The rows of A fall into a few groups, which share some directions, and each row is roughly a mix of its group's hidden directions.
A:
-130	175	129	-350	-11	-169	-172	-26	-465	-147
117	220	499	-59	44	-280	268	62	-4	112
-187	326	137	358	-80	266	-324	-11	-65	-95
404	68	-82	14	-87	132	139	-226	-420	193
-488	241	127	320	34	84	-208	-67	106	-47
550	-38	151	270	-110	-91	-46	230	-47	77
-427	-29	-3	-195	59	-67	-40	138	397	-276
348	-227	5	-127	-24	-213	423	246	56	76
118	-321	108	288	-4	-124	-62	-278	273	318
-87	-397	-192	94	-201	160	-417	-123	129	31
228	-87	65	237	-140	49	-219	339	-218	362
-286	397	-175	17	199	177	-264	-79	-227	124
352	-216	-166	-209	-10	203	62	-77	-368	234
336	128	414	152	-56	-93	149	338	102	-28
252	-224	-179	164	255	-59	-29	-466	71	139
64	-160	-116	-546	73	-186	217	14	-223	-73
144	24	-42	128	15	-79	276	340	472	152
419	71	345	209	6	-118	205	261	123	32
79	375	-76	388	104	60	90	227	64	319
184	-57	-136	-544	76	-254	178	-59	-158	37
-145	89	-159	268	146	169	355	100	413	37
-97	-188	-422	241	-125	200	-339	75	163	4
71	-242	-96	-369	-49	-245	406	195	93	-20
356	195	177	446	149	117	209	9	-1	95
342	-200	17	-190	-114	1	-94	198	-456	146
495	29	183	146	-17	-138	241	323	-28	-3
140	-173	-149	-485	98	-174	330	83	-131	-57
-17	-73	-110	171	262	-111	-131	-540	94	194
483	-227	-104	371	4	50	96	141	138	4
-49	159	184	-161	-339	4	-79	445	-182	-209
-51	115	416	-332	45	-267	204	-164	-193	71
346	-287	-200	-153	40	236	59	10	-178	355
212	222	372	-84	52	-286	348	140	-128	51
481	22	-144	185	-52	6	37	439	5	-11
-269	427	-47	30	-204	334	-1	-21	-221	-150
128	10	49	-5	-209	-242	457	314	-196	127
-528	302	119	-276	-29	-47	-79	-65	-94	-33
464	-79	-78	-386	13	-173	268	13	-69	-16
386	-238	-70	71	196	-176	127	-409	-32	118
-24	574	140	201	154	-33	104	-79	-153	-168
383	91	308	244	-28	-5	158	349	138	-86
-427	48	-98	-226	143	12	-123	-101	223	-377
374	-294	232	178	-356	68	-146	60	48	-112
541	-292	14	-218	-102	-60	77	-44	-144	-122
220	-507	1	55	-197	39	-206	238	-87	169
-98	387	-189	-33	67	250	-264	158	-324	143
213	-198	-182	-255	-5	238	-17	-90	-277	399
-335	225	-92	59	121	176	-420	-277	-102	14
12	-98	369	383	-73	-17	-76	-38	401	130
-369	-100	-215	-407	-85	-101	-135	-271	-123	-34
227	-218	-149	-258	31	139	-25	-107	-340	384
75	493	118	166	151	-113	322	98	124	-171
-368	159	-35	-399	-65	26	-125	-178	97	-317
-95	398	-143	74	100	75	62	-88	-436	269
-76	227	-15	-193	-182	218	223	163	-241	-417
-265	25	-118	227	76	147	172	-3	533	80
248	-180	-251	-14	220	61	62	-517	59	7
189	-224	-164	-210	10	-122	55	-403	-297	241
185	-237	-141	-445	120	30	216	-239	-202	122
-427	-71	-267	-173	-7	151	-329	-252	4	9
96	-227	-386	422	-76	204	-103	100	152	-69
-410	132	-192	146	38	247	32	112	326	241
45	179	43	516	3	169	113	289	226	75
-201	612	174	116	48	-8	-44	86	-64	-92
-64	-216	-373	306	-13	336	-168	-58	173	-161
112	-116	-128	-519	116	-262	238	-86	-152	-45
-120	67	75	586	-11	231	-132	-40	205	13
-169	319	261	-150	-222	-40	321	214	-250	-3
313	-130	160	181	82	-198	419	221	191	59
-246	59	91	469	-33	117	-111	93	390	58
-428	269	256	-112	-134	-124	95	306	72	-91
86	-344	-195	-71	106	18	-533	82	22	-106
397	-297	14	-90	23	-252	366	56	-2	166
63	-234	-192	-228	15	-102	-169	-399	-287	235
343	-283	-158	-222	23	97	-105	-115	-342	245
246	-493	177	24	-114	-184	-20	42	305	-80
-399	20	-17	217	68	-77	59	380	278	202
71	77	-75	-355	21	-6	235	61	-448	-284
-426	400	-73	38	-5	204	-261	91	-106	-78
-158	48	-169	-484	-34	-14	3	-27	-411	-151
380	80	337	179	49	-65	358	199	8	-111
259	-89	-127	-414	94	-171	336	100	-239	-52
0	-98	-75	-357	-28	70	-190	-130	-410	338
-248	233	184	285	-60	-182	-144	177	207	-348
251	-342	63	141	199	-353	-111	-112	212	212
-83	539	83	0	128	-65	293	32	188	-189
-110	-207	-400	235	-91	254	-324	16	188	-22
-23	-165	-433	260	17	308	-245	2	207	-46
-383	241	173	127	17	-225	-63	-45	324	-266
-351	41	96	485	-18	120	-249	-2	173	85
-335	406	-215	-76	198	156	-193	13	-210	98
-389	-121	-147	-150	72	165	-265	-402	81	49
-241	393	-30	-84	-121	289	268	-162	-258	19
333	-367	-147	-99	151	58	7	-59	-186	378
182	-360	-124	-308	-146	-263	176	-144	-201	166
227	-331	-37	-265	-31	-266	378	158	99	41
-580	-45	-125	-322	56	-22	-31	-56	134	25
161	-478	-144	-175	308	-177	-143	-111	132	37
79	199	363	-149	21	-333	357	49	-200	55
414	126	136	329	147	51	280	229	43	112
-19	478	135	323	95	0	179	39	272	-125
-245	-22	-9	19	177	-135	38	15	436	-426
64	-229	-432	233	37	337	-179	-48	154	-111
-61	-156	-415	276	11	322	-234	-13	203	-80
67	379	-45	189	70	65	30	288	-350	286
-352	187	188	231	22	-233	-107	105	332	-221
219	208	237	533	44	95	-12	165	-32	111
139	469	138	202	146	-131	319	127	80	-150
283	-12	165	438	-57	-113	-39	203	-218	279
14	140	154	512	-101	144	-176	63	330	60
13	506	-52	193	185	204	133	199	-193	129
-140	-139	-355	248	28	316	-284	-83	261	-30
-194	432	-180	34	352	111	116	-169	-162	146
161	219	78	491	14	29	105	307	199	131
390	-119	-273	378	102	185	117	137	126	-83
107	169	92	-163	-185	113	569	126	-123	-85
409	84	319	136	-39	-182	277	278	-3	-4
40	222	176	517	-116	180	-156	186	169	27
218	-39	124	494	56	-102	175	192	307	10
72	-15	65	-295	-87	95	-167	-203	-493	-241
-104	349	182	326	-108	195	-86	363	49	-142
-309	-109	-305	-291	36	168	-287	-278	-91	-21
-120	428	169	468	39	102	15	119	-97	57
-390	-215	-136	-401	-66	-168	-56	-168	130	-161
-67	-176	-485	176	72	316	-204	-109	134	-79
-341	275	153	300	-31	-119	-58	91	352	-166
-117	127	13	-480	70	-282	-80	-87	-353	-11
22	481	-69	188	98	267	-63	20	-324	149
-177	191	217	424	-59	-177	-107	219	305	-32
50	-82	-239	223	67	352	395	115	264	8
406	-343	2	-72	164	-273	72	-243	-67	160
516	-198	32	55	-147	-5	20	219	-296	127
-556	243	-101	-102	37	263	-4	-111	61	-93
393	-245	-166	-119	-51	222	-16	57	-320	264
64	88	-193	-212	150	-104	405	-86	-403	-149
279	-282	-144	-398	49	-110	347	-53	93	-14

Here is one row of each group, with its name. Which group are the others in?
223	205	-74	460	92	208	240	-30	250	44
(78)
-542	116	150	-175	52	84	-77	-321	38	-50
(46)
-277	349	256	-112	-109	-140	405	18	-55	-91
(65)
-44	396	40	382	139	140	-44	-184	-260	186
(91)

130	-6	302	313	-116	-37	-194	205	388	179
(46)
-424	-33	-199	-337	-34	17	-257	-243	-146	42
(46)
-255	362	-132	-31	129	138	-202	430	-69	56
(91)
96	196	382	-154	71	-319	355	-22	-160	80
(46)
-183	553	130	50	192	-151	168	-83	30	-171
(78)
52	-170	-170	-549	84	-145	249	-21	-163	-70
(78)
-550	-19	-259	-14	181	120	166	112	7	162
(78)
472	-227	129	113	-151	113	-139	-219	-202	-189
(78)
